Each row is where one point has got to under a steady rotation. How many steps took it there?
The counts run from 0 to 784.
[ -6  -7 -47 -41 -75  13  -2  25 -25  28  -7 -28 -13  14 -13  -5  -8  39
 -41   0  -8  23  26   3   5  29  -2  -1  33 -23   1 -26  26 -14  -7  34
  48  -3]  613
[ 11  26  22  16  44  12   9 -15 -21 -18  27  -8  -4 -12  11  17  -3   2
  33  62  17 -36 -14  58  -4 -25  11 -10 -41  29 -41  -4  16  12   6 -35
   2  38]  266
[ 45  -4 -14  -2  -4  -7 -28  13 -38  -8  -6  48 -10 -18 -56  -3   3  46
 -14 -33  -7  19   0 -19  17 -15 -18  23  -2 -62   1  25  12  12  -7  54
   9   9]  678
[-15   7  53  38  13  26 -11   7  43 -22  22  -3   5  -6   4   5  22 -36
  44   4 -29 -24 -37  22  -1 -30  -5  28 -40  12  31 -39  -5 -36 -13  -5
  12  -4]  477
[ 23   3 -69 -10  -2  44  50 -53  -5  42 -30 -23  23 -23  27  23   4 -17
  17 -10   1   9  18  15  27  20  10   1  28  -3  17   7  -8   1  11  38
   6  32]  167
[-26   9  -9  30   8   6  14 -16 -41  -9  -2  47  -6  28  22 -23   8  25
  12  10 -28   6 -46 -32 -15 -19 -34  57 -41 -27 -17 -19  45   4  -5 -17
 -10  13]  48
[  0 -31 -12 -27 -27  -8   2   6   4  24   7 -11  -7  62  18 -14 -29 -21
 -11  21   8  77  14  -7 -33  71   1  -7  16 -28   9  19  27 -13 -11 -25
 -13  -4]  300
[  6  17  14  21 -26  33 -57  16   8  20 -17 -55 -24 -10  -9   6 -19  36
  27  -2   7 -11 -14  13  -6 -16 -35  13  -7 -49 -21 -32  23   1 -22  47
  27 -31]  291
[ 23  -1   2 -17  24   6  -7  -2  49  10  39  -9  -3  46  -5  22  32 -33
  28  21 -15  10 -22  17 -12  -3 -26  30 -39 -58 -18   4   9 -22  24  15
 -34  25]  408
[ -8   9  43  36  24 -41  17   4  11 -42  37  43  14  15 -23  12   5 -28
  -5 -12 -14  10 -37 -41 -28 -16   0   1 -46 -58  -9   2  -1   2 -25  26
  11  27]  577
[-37 -14 -33 -20 -29  36  17 -36   3  10  -8   2 -40  32   5  29  -9  -4
   1  19 -32 -12  33   8 -10 -25  30  54 -11   4 -10  20  29 -37  17  -4
  25   7]  487
[-24 -29 -11  25  -3 -18  21 -29  19 -23 -21 -39  29 -35  33  19  -7 -21
  37   9  38   5   8 -56  14 -28   3   9  -1 -13  20  17   3 -48 -37  -1
 -23  -5]  188
[ 22 -15 -24 -35  -7 -13 -49  -1 -10   4 -16 -52 -18 -21  12   6 -54  14
  50  -1  33  27  51  14  17  20  -6 -35 -15 -12  -2   4   4 -15 -13  -5
  16 -20]  526
[ -1   9 -23 -17 -21 -30  58 -15 -39  -6 -29 -23 -41  25  32  25   7  26
  22  42   8   7 -48 -20   3   9   9 -22   1 -27  30   8  51 -28   6  13
   6   3]  41
[-29  23  26   9  12   3   6  -2   5  -8  14  32  55 -13 -25  -2  15 -68
 -11 -35 -14  28  17 -34  18  11  18  -8  10  10 -32 -24 -11  51 -24  18
   1  14]  177
[  0  -6  17   7  30  12  17 -15 -18 -11  28  61  45   1  -5  -2 -13 -52
   2  27 -21   5  30  29   4  11  36  20 -18  58   8  17 -20  42  -3 -32
  -7  29]  92
[-11 -11  65  18   3   8  -2 -28  50  -7  45  -7 -19   6 -32   4  19 -26
 -35 -34   6  24   4 -16   3 -20  40  21  34   6   4 -13   3   6  -3 -40
   5  23]  412
[ 34 -35 -24  20 -27 -20   5   5 -19  17 -34   4  14 -14  -3  -8 -41  26
 -17  -5   2  22 -25  -9  -9 -36 -28 -12  28 -46  28  19  -3  16 -52  26
   7  11]  62
[-11 -35  -4  -1  10  -8 -32   0 -61 -41  31   5  -8 -17  -9  39  -7  35
  47  23  -6  -6  27   4  -5  -2  -9  34 -33   2   5  42  30 -47  10 -22
   7  -5]  594
[-19   8  21 -43 -30  -6 -42  33  19   3  18   8 -11  58 -12 -22 -12 -70
  23   2 -22  22  31  10   6  35  11 -11 -51 -19 -24 -29   4  -5  -4  -8
  25  -9]  472
[-20  14  62 -11  -1 -24  15   7  51  16  -6   8 -33  56 -40  18  -3 -40
  -1   1 -10   7  -4 -21   5   6  32  11   6  10   5 -47   4  47 -22   3
   8 -28]  645
[-12  12   0 -10 -33  28  16  -5   4  15  21 -16  -6  48  32 -27 -11  -4
  -4  19 -18  18 -26  44 -22  -6  -9  -9   0  16  -6 -73  12  19 -11 -55
  34  36]  158
[-22   5  26 -24  -7  11 -23  31  14  -2  15  17  14  42 -22 -15  -7 -79
  15  34  -8  38  48  12   6  40  27  10  -6  23 -20  -6   0  18   1  -4
 -17  -3]  473
[-18 -20  -2  -3 -21 -17   5 -10   3 -32  16  14  70 -15  -3  15  -6 -64
 -11   3  -8  39  -3 -22  16   0  22 -21   8 -20 -13  26  15  22 -55  20
 -26  41]  405
[ -6 -20 -29   4   5   3  35 -33 -43 -14  -6 -25  40 -53  16  40 -25  30
 -22  28  21 -14  30  -8   9 -63   5  25  44  26   0   7  16 -14 -29 -13
  11   9]  273
[ -7 -38  38  18   8 -49   7  -2   3 -25  33  26 -24  25  -7  43  31  20
   2  14 -20  22 -43 -42 -16  -4   4  42  -3 -27  37  13  13 -29 -19 -17
 -37 -20]  195
[  0  -7   0  12 -39  21 -23  -3   3 -27  41  12   0   9 -49  10  -1  -9
  -7 -44 -31  23  35 -15  -4  38  33  -4   2 -27  24  19 -11 -31  12  47
  46  17]  466
[ 18 -36  -8   3  22 -23  24 -14 -10 -16  -3 -18   2 -33 -14  71 -20   7
  17  34  22 -11  20 -26  13 -21  23  27  19  23  36  37  -8 -19 -17  19
 -13 -22]  421
[  3  -6 -10  17 -41  18  -7 -16 -33 -15 -19  29 -13 -29 -19 -16 -12  59
 -60  -3  -8   8 -17 -21   7 -41  -6  48  19 -27  13  13  41 -14 -41  12
  29 -17]  444
[ 28 -18   7  -2  29 -14 -15  -8   4 -23 -10  -8 -12 -30 -29  69 -22  -4
  23  39  24 -22  54   3  27 -27  47  21   9  16  -2  41  -8   4 -16  20
   4 -22]  420
[ -5   1  49  27  24 -34 -22  15 -15 -32  35  33   6   2 -28   3  -1 -40
  39  -7  -1  16 -37 -28   3 -12  -9 -10 -36 -38 -34  16  17  14  -6   5
 -24  37]  578
[-10 -13 -35 -47 -14   7 -39  42 -61   5  -3   9   7  -9  15  -6 -17 -27
  49  28 -33   9  -3  33  14  10 -20   6 -47 -14  30  11  29 -21 -24  14
   9 -26]  150
[-12   4 -18 -13 -48   6  26 -25  15   0 -25  25 -26   5  -6  12 -18 -13
 -35 -27 -44   1   6 -15   8 -12  35   1 -11   4  53 -12   1 -21 -30  29
  74 -31]  317
[ 30  25  19   7   7 -21 -27  -2   6 -14 -43  -4 -40  -4 -36 -18  -4  18
  30 -13  47   9  54 -52  42  11  20   4 -14 -22  -6  15  -4 -16  12  31
   2 -29]  356
[-16  -7  10   2   6 -16  -1  -3  -3  45 -23 -51 -32   7   8  40 -43  50
  21  31  14  -7   2  22 -16 -32  -7  15  32  32   5 -41  29  32 -17  -6
  17 -44]  205
[ 11  11  33  42  46   6  -6 -27  46 -19  18 -14  17 -12   8  -5 -16 -29
  32  17  30 -16  17  13 -16 -47   4  19 -37  10 -23   9 -29 -29  12 -50
   4  29]  414
[ 19  41  33   6  29  12 -18   4  12 -30 -16  17   1 -35 -31  -8  26   3
  12  18  33   2  -8 -13  47 -12  23  18  -4   3 -48 -36   7  50 -22  32
 -28  -3]  732
[ 22 -42   0 -16 -35   4 -19  29  -1 -50  22  14 -26  38 -34   8  -7  -1
  -4  27  -3   5  15  24  16  -6  47  -3 -24 -18  35  46   9 -30  -8 -14
  16  42]  85
[ 25  32  36  27  40  25 -64 -29   9 -13  23  -5   3 -30 -15  11 -32  17
  17 -20  17  25  38   6   4  52   5  11  -9  11 -38 -24 -11  11  -1   5
  21 -28]  520
[ 23 -18   5  18  20  -5 -37 -40 -18 -34   6 -11  38 -89 -15  30 -36  11
  22 -18  22   0  12 -16  22 -21  11 -21  14 -25 -14  50   6  10 -33  15
  -4   8]  124
[ -4  30 -12 -42  -8  -7  31  22 -17  26  28  24 -27  42 -23  15  41 -27
  27   7 -54  -6 -24  18   6  19  -5  22 -43 -19  19 -38  18 -21  17  13
  21  -1]  323
